Each path is a new rotation, seen through one point. The rows after it are directions, each followed by how far the rotation turns it, in deg/step (0 if it stays put).
Each turn is a multiple of 5 degrees from 10 to 175, or 0.
Each row of a path follows its step; steps can be skipped.
path 1
step 0: 0.03 -2.54 -1.52 -1.03 0.46 -0.45 0.83 -0.78 1.88 -2.01 -0.59 1.13 0.83 -0.36 -2.77 1.03 1.94 2.99 -0.40 -1.16 -0.04 1.75 0.58 0.60 -1.43 1.49 1.38 0.03 2.28 0.40 -1.12 -0.85
step 1: -1.53 0.93 0.47 1.46 -1.08 0.71 -0.31 -0.79 -0.88 0.29 1.49 1.39 -0.45 -0.28 -2.05 1.03 -0.17 1.95 1.77 0.93 -0.70 2.14 -0.21 2.30 -0.16 -2.32 -1.04 2.39 2.66 0.32 -1.97 0.11
step 2: 1.87 -0.45 -0.59 -0.62 -1.86 -1.60 -0.22 0.99 1.72 -0.19 0.06 -0.94 -0.96 -1.85 0.04 -0.04 1.35 2.30 -0.30 -0.21 2.33 4.03 1.09 0.79 -0.78 0.27 1.56 0.77 2.03 1.35 -0.91 0.94
step 3: -1.00 -0.51 -2.53 0.89 0.72 1.01 0.26 -0.27 1.28 0.18 0.62 -1.07 1.43 -1.63 -1.71 1.03 1.16 1.65 2.79 0.78 -1.83 1.57 0.21 0.91 0.97 -0.87 1.41 0.90 1.16 -1.46 -3.29 -0.89
step 4: -0.34 -1.98 -0.06 0.44 0.30 -0.68 -0.28 -0.42 1.13 -0.62 0.04 1.41 -1.19 -1.85 0.42 0.72 2.22 1.45 -0.05 -0.93 0.17 1.94 -0.75 3.24 -1.04 -1.61 0.85 3.50 1.50 0.49 0.91 2.28
step 5: -0.22 0.50 -0.98 -2.10 0.77 -0.11 0.44 1.06 1.83 -0.01 2.10 0.91 -0.02 -2.31 -1.43 -0.81 -1.87 2.09 1.39 -1.65 -0.06 2.93 -0.85 0.23 -0.61 -1.06 0.78 -0.63 2.63 -1.05 -2.16 -0.42
step 6: 1.55 0.15 -2.32 0.58 -2.52 1.40 -1.64 -0.99 2.01 -0.09 0.31 -1.05 -1.43 0.16 -1.23 0.13 1.64 -0.89 1.71 0.19 -1.15 2.62 -1.73 2.41 0.11 -1.08 0.72 2.12 1.08 -0.03 -0.43 1.27
step 8: -2.03 -0.49 0.42 -0.40 -1.42 1.23 -2.33 -1.62 2.11 -0.35 2.30 1.18 -1.22 0.64 -2.19 1.16 -0.15 2.27 2.59 -1.60 -0.82 1.33 -0.33 2.20 -0.33 -0.47 1.03 1.38 0.36 -0.17 -0.61 -0.55
step 9: 1.83 0.42 -1.72 1.24 -1.22 0.40 -0.04 0.60 0.83 -0.88 1.61 1.25 -0.12 -0.88 -2.50 -0.36 1.30 1.20 -2.41 -0.99 1.00 2.99 -0.84 -0.43 -0.50 0.27 0.24 2.05 3.42 0.69 -0.13 0.27
step 10: -0.57 -1.14 -3.05 2.03 -1.75 -0.63 -0.83 -1.57 0.42 1.38 1.07 -0.07 -0.35 -1.44 -0.60 -0.77 -1.06 2.71 3.58 0.56 -0.13 2.17 0.58 0.76 0.01 -0.46 0.64 0.13 0.91 0.95 -1.54 -1.19
Directions:
0.85 0.82 -0.42 0.00 -0.77 0.36 0.10 -0.16 -0.03 0.47 0.22 -0.77 0.09 0.35 0.53 -0.74 0.06 -0.39 0.51 -0.10 0.72 0.35 0.18 -0.70 -0.45 -0.37 -0.50 -0.20 0.68 0.18 -0.51 0.31 : 95
-0.70 -0.35 0.00 0.44 -0.26 0.00 -0.77 0.06 -0.16 -0.25 -0.14 -0.26 0.25 0.34 0.20 -0.06 -0.68 -0.37 0.69 -0.34 0.27 0.23 0.19 0.66 0.75 1.00 -0.72 0.25 0.21 -0.48 -0.18 1.06 : 160
0.12 0.65 1.08 -0.79 -0.13 -0.08 -0.55 0.14 0.97 0.30 0.96 -0.76 0.20 -0.29 -0.10 0.15 -0.43 -0.10 -0.46 0.21 -0.21 0.29 0.79 -0.09 0.29 0.49 0.35 0.27 0.13 -0.19 0.41 -0.17 : 115
0.04 0.83 0.33 0.74 0.11 1.05 0.11 -0.20 -0.01 -0.06 0.00 -0.05 0.36 0.77 -0.49 0.60 0.45 -0.67 -0.53 0.39 -0.71 0.10 -0.57 0.14 -0.04 -0.30 -0.04 0.95 0.00 -0.44 -0.34 0.38 : 140
-0.62 0.46 -0.28 -0.15 -0.02 -0.25 -0.30 0.32 0.52 -0.23 -0.37 -0.20 -1.32 0.81 0.36 0.02 0.75 -0.06 0.62 0.39 -0.10 0.23 0.16 -0.05 -0.37 0.07 -0.01 0.62 -0.26 0.62 1.03 0.17 : 160
path 2
step 0: -2.10 0.61 0.04 0.75 0.38 0.47 0.64 -1.65 -0.47 1.21 1.33 -0.72 -0.28 -1.05 0.16 -2.05 1.65 2.00 -1.08 -1.01 -1.07 2.61 2.31 0.68 2.02 1.24 1.61 -0.42 0.62 -1.04 0.49 1.14
step 1: 1.22 2.39 0.14 0.62 1.26 -0.45 0.46 0.27 0.09 -1.31 0.39 -2.55 -1.62 0.21 -1.46 2.07 0.83 1.28 0.52 2.91 -0.25 0.01 -1.82 0.09 1.65 -0.84 -0.10 0.07 0.40 0.66 1.91 1.55
step 3: 0.44 -1.75 1.30 -0.51 0.73 0.00 -1.59 -0.47 -0.68 0.04 -1.48 0.76 1.11 -2.35 1.32 -0.18 -2.58 0.34 1.49 1.41 1.52 0.68 -1.35 2.59 0.81 -1.38 -1.51 0.81 0.63 -0.93 -0.65 1.30
step 4: 0.60 -1.79 2.14 2.25 -0.90 3.99 1.18 -0.44 1.18 -1.17 1.49 0.34 -1.02 0.53 1.07 -0.82 -0.01 -1.40 -0.33 1.07 0.20 0.32 0.21 -0.23 -0.46 0.72 -0.63 -1.19 -1.40 0.04 -1.24 -1.00
step 5: 0.34 0.43 -1.58 -2.68 -1.47 1.12 1.51 0.15 0.25 -0.28 0.09 0.12 2.48 1.17 -0.86 0.22 0.21 -0.38 0.32 0.27 1.54 -0.48 1.75 -1.50 0.42 0.46 -3.08 1.48 -1.17 -0.38 0.76 2.02
step 6: -2.11 0.77 2.14 -2.10 0.22 -0.01 -0.23 1.47 0.27 -0.74 -0.73 3.30 -0.13 2.17 0.00 -0.70 0.91 -1.02 0.78 -0.60 -1.19 -0.74 -1.43 -0.59 -0.81 0.23 0.36 -0.37 1.01 0.82 2.19 -1.64
step 7: -0.64 0.94 1.09 0.94 0.39 -3.32 0.38 0.77 2.35 3.51 0.56 0.20 1.61 -0.09 0.82 -1.56 0.21 0.37 -0.04 -0.15 -0.73 -1.01 1.26 0.28 0.69 1.18 -0.36 -0.98 0.16 -1.53 -1.60 0.61
step 8: 0.75 0.53 0.40 1.22 -1.27 -1.22 0.65 -0.79 0.15 1.67 -1.99 -0.34 -0.50 -1.75 -1.86 1.67 0.22 0.21 -2.03 1.52 -0.58 1.05 -2.18 -2.27 -0.17 -0.82 -0.33 -1.20 -1.08 1.07 1.20 -1.94
step 9: 1.23 -2.15 -1.96 -1.31 0.07 -0.99 1.90 0.70 -1.35 0.34 -0.03 -1.27 -1.37 0.22 0.93 0.70 -0.45 1.23 0.05 -1.85 -1.01 -0.45 3.34 0.17 0.12 -1.64 0.73 -1.63 -0.49 -0.56 0.85 -1.59
step 10: 0.99 1.10 -0.58 -1.39 2.66 -0.36 -2.47 0.32 -1.13 0.33 1.35 -0.37 -0.67 -1.36 -0.11 0.01 -1.62 -1.51 0.95 -1.18 1.71 -0.68 -2.01 0.60 1.39 -0.94 0.38 1.18 -2.17 1.42 -0.09 -1.10
Directions:
-0.01 0.30 0.18 -0.51 0.38 0.85 0.42 -0.48 0.32 0.54 0.66 0.77 0.03 0.84 -0.63 -0.23 -0.55 0.12 -0.11 -0.26 -0.08 0.16 0.29 0.05 -0.01 0.56 0.58 0.92 -0.13 0.72 0.36 0.59 : 60
-0.69 0.15 0.46 0.78 0.04 0.13 -0.83 0.49 -0.51 -0.32 0.39 0.76 0.05 -0.52 -0.31 0.75 0.26 -0.67 -0.85 0.24 -0.34 -0.14 0.35 -0.06 0.18 -0.35 0.09 0.58 -0.78 0.30 0.37 -0.22 : 170
0.33 -0.57 0.12 0.07 -0.82 0.07 0.13 0.19 0.02 -0.48 0.84 0.78 -0.66 0.12 0.65 -0.43 0.61 0.65 -0.32 -0.31 -0.66 0.16 0.11 -0.67 0.24 0.13 0.38 0.04 0.55 0.36 -0.73 -0.62 : 160
0.76 0.62 -0.64 0.24 -0.10 0.76 -0.40 -0.16 -0.25 -0.06 0.61 0.31 -0.32 -0.31 0.30 0.83 -0.06 0.42 -0.05 -0.16 0.29 0.19 -0.09 1.56 0.16 0.20 -0.52 -0.35 0.50 0.15 0.08 -0.16 : 40
-0.75 -0.47 0.17 -0.38 0.19 -0.15 0.04 -0.15 1.14 -0.49 0.40 -0.30 -0.73 -0.05 0.14 0.57 -0.46 -0.03 -0.62 0.44 0.70 -0.02 -0.60 -0.10 -0.52 0.15 0.01 0.10 0.65 0.14 0.78 -0.72 : 155
-0.58 0.41 -0.22 0.08 -0.94 -0.84 0.37 -0.10 0.56 0.36 0.05 0.53 0.31 -0.35 -0.29 0.37 0.84 0.01 1.00 0.00 0.06 0.15 0.27 0.27 -0.03 0.85 0.50 -0.47 -0.27 0.33 0.66 -0.34 : 45
0.53 0.69 -0.55 -0.38 -1.28 0.18 -0.60 -0.51 0.73 0.00 -0.32 -0.35 -0.35 -0.64 -0.32 -0.34 -0.30 -0.85 -0.47 -0.02 -0.66 -0.56 0.18 -0.29 -0.28 -0.04 -0.08 0.33 0.23 0.07 0.01 0.30 : 120
